In the rows, 128 means zero.
These are runs of 6 systems, one row a step. Runs of the same system follow the same rule from any start.
path 1, ruz (8 x 18):
[[167 134 126 142 129 130 131 115 102 133 143  95 128 190 143  88  94  56]
 [157 102  52 156 121 125  98 117 145 101 127 111 115 155 131  73 135  88]
 [124  74 134 169 156 111 139  92 164 111 136  84 102 173 110  80 128 117]
 [124  90 102 112 155 108 111 141 187 114 143  81  93 178 152 147 107  99]
 [144  62 134 140  98 138 126 146 153 147 136 131  92 186 166 105  79 123]
 [151 129 116 123 149 175 128 135 107 124 151 105 110 195 159  92  88  81]
 [146  96  75 131 109 139  86  94 123 108 140 132  83 152 142  67 130  85]
 [141 101 134 162 135 101 137  61 142 120 140  79 104 163 122  92 119  81]]
path 2, mida, 8 rows:
[[121  74 100 143 128 107 102 130 186  99  89 122 119  94 113 114 171 177]
 [ 93  95 154 169 156 139 184 114 178 137 153 111 111 162 128 145  99 164]
 [120 113 127  70 129 143 105 192 147 138 137 128 103 162 178 168  93 123]
 [171 115 143 124  94 192 120 104  93 138 110 149 106 131 177  86 100 119]
 [146 179  81 133 170 151 126 118  91 101 151 100 143 154 115  96 133  71]
 [129  93 108 117 129  84  71 113 138  93 102 115 115 113  91  79 181 114]
 [128  96 125 195 125  90 169  79 186 130 129  95 131 132 116 134 125 137]
 [103  97  95 128 133 117 132 211 180 138 146 137 129 166 135 158 108 155]]
path 3, gusug:
[[ 83 191 137 116 184 142 165 142 109 127 172 119 142 137 108 171 123 126]
 [ 88 110 134 110  74  72 108 121 129 153 141 186 105  90 115 153 147 144]
 [178 168 158 163 102 105 169 112 118 157 106 104 181 119 136 156 102 104]
 [121 149  73 134 122 173 131 195 122 127 127 178 154 108 129 136 133 177]
 [115 121 222 107 142 136 132 104  99 129  96 128 131  90 110 118 151 168]
 [ 90 180 120 121 147 137 172 109 127 145 183 134 118 132 140 196 101 113]
 [124 115 133 127  54  84 110 144  96 162 133 194 130 112 116 116 132 127]
 [183 188 139 137 134 130 148 122 109 129  85  97 187  95 136 155 130 112]]
path 4, libim, 8 rows:
[[186 100 160 137 105 132 110 130 126 122  53 117 155  99 133  89 145 152]
 [109 164 109 134 161 202 169  90 122 120 166 133 107 126 154 151 107 133]
 [ 78 109 162  78 129  76  86 161 108 129 144 149 109 129  89 120 159 129]
 [182 125 132 150  95  92 135  74 158 137  96  85 136 112 158 153 114  88]
 [107 150  65 167 130 155 157 173 115 136 175 169 143 165 116 115 109 136]
 [146 113 172  98 150 132  92 157 115 106  70 114 152 101 109  95 168 162]
 [115 132 116 133 132 164 155  52 158 126 145 119  86 102 172 173 110 132]
 [ 77 123 151 113 124  76 126 178 109 154 176 157 128 170  94 130 120 114]]
path 5, gusug:
[[132 173  74 156 168 137 163 141 147 120 161  92 150 166 132 158 103  96]
 [113  66 117 115  95 109  79 164 142 122 109 171 109 116 115  93 155 167]
 [162 142 180 138 161 139 160  83 141 123 102  54 142 132 148 145 111 111]
 [ 90 116  57 131 127 163 126 167 140 124 177 177  95 157 137 121 113 141]
 [155  97 203  99 109  95  91 110 101 133  88 110 123 122 123  91 140 106]
 [136 178  53 149 158 159 152 103 146 107 153 101 131 131 149 160 115  98]
 [105  74 131 138 108 101 100 165 118 127 131 167 122 142  85  65 155 153]
 [155 146 160 105 164 116 131 106 157 116  95  51 142 119 152 174 122 105]]
path 6, mida, 8 rows:
[[126 128 100 119  70 161 112 105 114 140 125 195 100  75 158 132 131 152]
 [125 173 173 147 162 135 168 132  71 139 154 118 165 161  90 104 116 108]
 [131 153  97  74 126  96  72 132 136 106  99 121 132  73 130 163 171 116]
 [104 105 159 185  95 112 165  71 114 150 143 164 122 112  95  97 135 154]
 [121 170 129 112 157  88 145 185 145 135 135  97 168 145 119 193 117 116]
 [123  97 138 108  82 149 101 135 123 136  99 187 108  76 147 127 143 184]
 [122 177 171 151 163 161 192  99  93 142 157 112 151 144 121 138 100 119]
 [111 154 101  56 126 100  67 163 111 118 129 146 116 104 128 153 154 101]]
path 7, libim, 8 rows:
[[ 81 109 207 128 121  73 144 122 112 154 148 146 125 129  83 123 136 143]
 [180 151  93 106 124 108 108 134 154 122 110  79 138 138 171 171 110  69]
 [120 110  88 183  85 144 145 142 117 145 147 195 132 127 111  87 127 165]
 [145 159 185 101 188 153 132 144 101 110  93  80 164 124 117 123 140 134]
 [ 97 112  79 105 113 140 103  84 161 114 146 151  67  92 156 159 139 137]
 [109 124 198 151 117  68 166 137 111 167 149 125 154 157  94 132 112 119]
 [182 148  60 106 121 138  91 165 142 111 100 104 143 135 167 140 121  91]
 [114 109 139 179 101 164 157 110 106 136 131 185 129 105 108  84 139 185]]
path 8, rulo, 8 rows:
[[149 103  91 176 107 132 157 172 185 137 106 130 156 129 142 149 114 176]
 [105  99 142 119 164 183 130 199 129 120 127 146 127 155 124 102 124 188]
 [ 93 131 176  65 174 177 116 103 115 115 139 117  81 125 152 142 126 136]
 [107 142 149 121 102 110 135  54  95 147 175 146  88 128 133 133 114  78]
 [182 165 101 140  80  91 118 126  98 149 121 130 161 131 135 123 115  61]
 [179 130  78 175 111 132 125 132 147 108  76 123 173  94 117 104 155 151]
 [ 94 107 123 145 182 118 134 169 156 100 121 109 150 133  77 108 164 179]
 [ 75 101 157  78 156 116 119 155 174 127 142 115  96 137 141 182 123 156]]
path 9, Niso, 8 rows:
[[ 96 106 153 111 141 122 100 164  94 114 120 163 131 118  76  73 173 164]
 [147 162 140 142 137  92 152  70 155 124 107  77 151  86 128 183 138 113]
 [ 76 113  73 141 122 131 140 173 149 138 181 181 108 150 122 141 116 156]
 [153 130 217 109 140 127 134 169 110 141  82 104 171 128 125 134 125 150]
 [151 169  62 143 104 175 145  87 129 129 139 147 119  98 172 161 108 115]
 [ 80 122 168 115 148 136 120 149  71 129 160 165 115 151  86  78 143 137]
 [160 165 135 107 116  78 107  99 133 123  89  93 153  79 134 173 154  97]
 [ 88 107  77 184  98 119 157 124 147 141 170 182 115 131 110 121 126 155]]
path 10, Niso (8 x 18):
[[133 135  38 116 162 158 100 184 155  90 124 120 131 137 134 124 143 135]
 [106  77 207 123 147 151 138  88 140 123 108 118  96 112 131 113 135 178]
 [133 160 106 105 134 114 132 117 136 139 165  99 109 163 165 177  90  61]
 [135  78 126 115  77 127  85 175 110 141 113 183 114 134 131  81 132 148]
 [180 147 151 173 142 126 156  80 115 121 101  75 164 133 119 100 126  97]
 [ 96 125  37 118 154 150 100 138 154  88 155 141  94 128 123 117 156 132]
 [102  79 222 113 145  96 127 112 146 133 110 101 113 129 112 127 137 154]
 [158 144  78 133 104 115 138 134 168 144 139 109 126 147 176 183  86  87]]
path 11, ruz, 8 rows:
[[133 133  68 152 163 129 118 127 120  96 155 103 126 174 103  72 138  82]
 [134  58 120 137 134 103  92  97 172  96 109  92  91 138 121  88 150 123]
 [116  97 132 147 151 116 159 111 186 131 152  78  99 176 149 156  90 115]
 [131  85 112 108 111 120 101 191 142 144 147 135 105 196 158 118  91 104]
 [178 101 133 136 124 192 123 120 110 126 112 114 112 169 169  74  93 111]
 [120 134  69 138 146 152 116  83 116 104 172 124  85 157 130  88 126  79]
 [137  82 135 130 110  70  94  83 141 121 127 100  96 148 117  90 139  77]
 [160 112 103 170 132 100 153 119 182 130 125  71 137 167 147 145  98  94]]
path 12, rulo, 8 rows:
[[ 66 171 166 126 166 119 171 110 110 138 176 134 132 126  96 163 128 139]
 [117 161 137  84  78  95 114 146 104 164 138 174 129  99 146 186 119 113]
 [167 158 159 170  90 148 173 111  98 159 100 147 173  97 138 134 112 148]
 [118 188  84 138 153 154 139 161  94 111 135 156 171 101  93 126 159 150]
 [100 132 179  94 137  94 110 133 125 122  97 135 140  70  97 154 171 170]
 [ 91 159 161 148 137 105 189 114 144 158 157 126 144 119 119 199 109 147]
 [117 152 115 113  79 131 131 185  99 167 147 197 140 120 145 159 107 141]
 [164 160 181 124 127 176 147 125  83 138  88 138 163  88 141 125 128 158]]

Name the system that made each run.
path 13 (2 x 18):
[[ 94 158  81 151 122 135 169 128 158 139 157 160 134  96 131 193 123 165]
 [118 123 187 112 103 124 128 189  84 160 119 178 152 131 112 117 123 160]]
 : rulo
path 14, 2 rows:
[[141 108 213  96  91 115 129 131 113 169 117 131 120 140 162 149  89 120]
 [165 188  76 131  96 166 137 128  95 144 135 158 145 111 166 152 104 102]]
 : mida
path 15:
[[ 82  91  73 158 159 133 134 104 183  96 156 123  89 133 111 117 147 156]
 [109  93 191  95 166 102 124 165 165 129 122  82 119 164 131 156 114 139]]
 : Niso
path 16 (2 x 18):
[[117  97 151 122 124 149 114  35 122 113 131 130  68 106 139  97 141 128]
 [118 156 129 121 122  69 138  83 135 144 164  99 115 140 133 175 111  59]]
 : ruz
path 17 (2 x 18):
[[140 118 137 134 126  53 101 133 116 122 123  99 148 153  84  87 150  76]
 [168  98  91 167 141 129 137 130 197 107  87  79 145 129 143 133 129 143]]
 : ruz
path 18 (2 x 18):
[[170 105 158 132 161 112 125 151 164 117  79  52 159 153 132 126 125 123]
 [111  90  75 135 145 186 131 129 181 105 139 134  82 137 163 133 115 166]]
 : gusug
path 19:
[[166 110  87 139  88 190 118 130 111 136 129 163 106 145 177  91  96 124]
 [155 152 114 137 180 166 126 139  94  98 127  91 147 169 115  71 129  96]]
 : mida
path 20, 2 rows:
[[111 133  98 129 171 187 118  94 104  83 141 134 100 118 110  71 159 139]
 [ 95 111 148 103 132  83 105  51 144 115 139 111  81 100 119 142 156 106]]
 : ruz
path 21, 2 rows:
[[103 153 184  75 124 154 123  93  85 138 131 158 102  80 144 155 136 142]
 [107 184 132 142 111 112 162  87  78 153 179 160 135 122 110 143 118  91]]
 : gusug
path 22:
[[123 142 149  99 130  69 130 117 157 144 140  87 121 139 147 201 109  85]
 [150 111  74 160  62 100 125 174 136 158 135 173 144 148 138 124 108 119]]
 : libim
path 23:
[[119  69 163 174 123 119 137  81 141 119 116 129 112 125  97  67 148 163]
 [130 147  92 122 179 106 129 139 168 107 141  63 135 163 130 161 121  85]]
 : Niso
path 24 (2 x 18):
[[105 166 155 100 151 116 146 104 151 127 120 105 136  78 135 211 140 146]
 [106 137 137 119  77  97 138 177 122 168 137 189 149 104 127 174 119 157]]
 : ruz
path 25 (2 x 18):
[[152  92  94 163  62 105 128 150 141 162 142 156 122 167 151 114  90 107]
 [182 135 110 155 143 171 139 192 128 120  90 111 177 152 137 101 114 147]]
 : mida
path 26:
[[109 113 121 149 132 107 119 179 112 117 117 160 161 120  68  84 171 171]
 [155 136 152 121 163 158 139  97 166 106  81  70 134  94 158 166 134 151]]
 : libim
path 27:
[[ 87 128  94 124 150 180 146 188 132 129 166 170 117 155 136 138 109 168]
 [126 102 213  79 104 111  97  98  98 142 106 138 100 104 139 119 136 127]]
 : gusug
path 28:
[[ 61 114 125 118 157 135 154 157 162 138 180 142  97 156 132 170 107 159]
 [126 112 183  80  93 149 114 145  96 164 138 162  96 146 171 139  89 121]]
 : rulo
path 29, 2 rows:
[[119 103 153  71 121 151  96 168 109 143 148 142  86 177 168 124  91 108]
 [166 127 143 126 113 178 128  55 105 126 121 116  95 121 175 109 106  98]]
 : rulo
path 30 (2 x 18):
[[147 141  81 101 140 163  88 186 118  99  92 148 151  97 126 109 162 156]
 [106 119 171 149 168 156 151  53 119 103 128 111 110 110 104  91 152 154]]
 : mida
path 31:
[[139 121 106 148 171 158 141 116 187  93  91  79 139 100 135 147 146 173]
 [ 47  97 138 117 139 118 139 147 153 139 179 162  87 143 115 150 123 165]]
 : ruz
path 32:
[[ 73 132 131 154 143  83 173 112 172 141 169 122 123 126 106 186 125 143]
 [147 106 125 111 114  86 112 218 160 142 105 116 159 154 139 159 114 131]]
 : libim
path 33 (2 x 18):
[[118  83 108 136 104 187 132 157 136 142 147 178  93 156 165 106  97 163]
 [139 126 217  91 144 147 117 124  69 134 115 117 122 148 129  87 120 113]]
 : libim
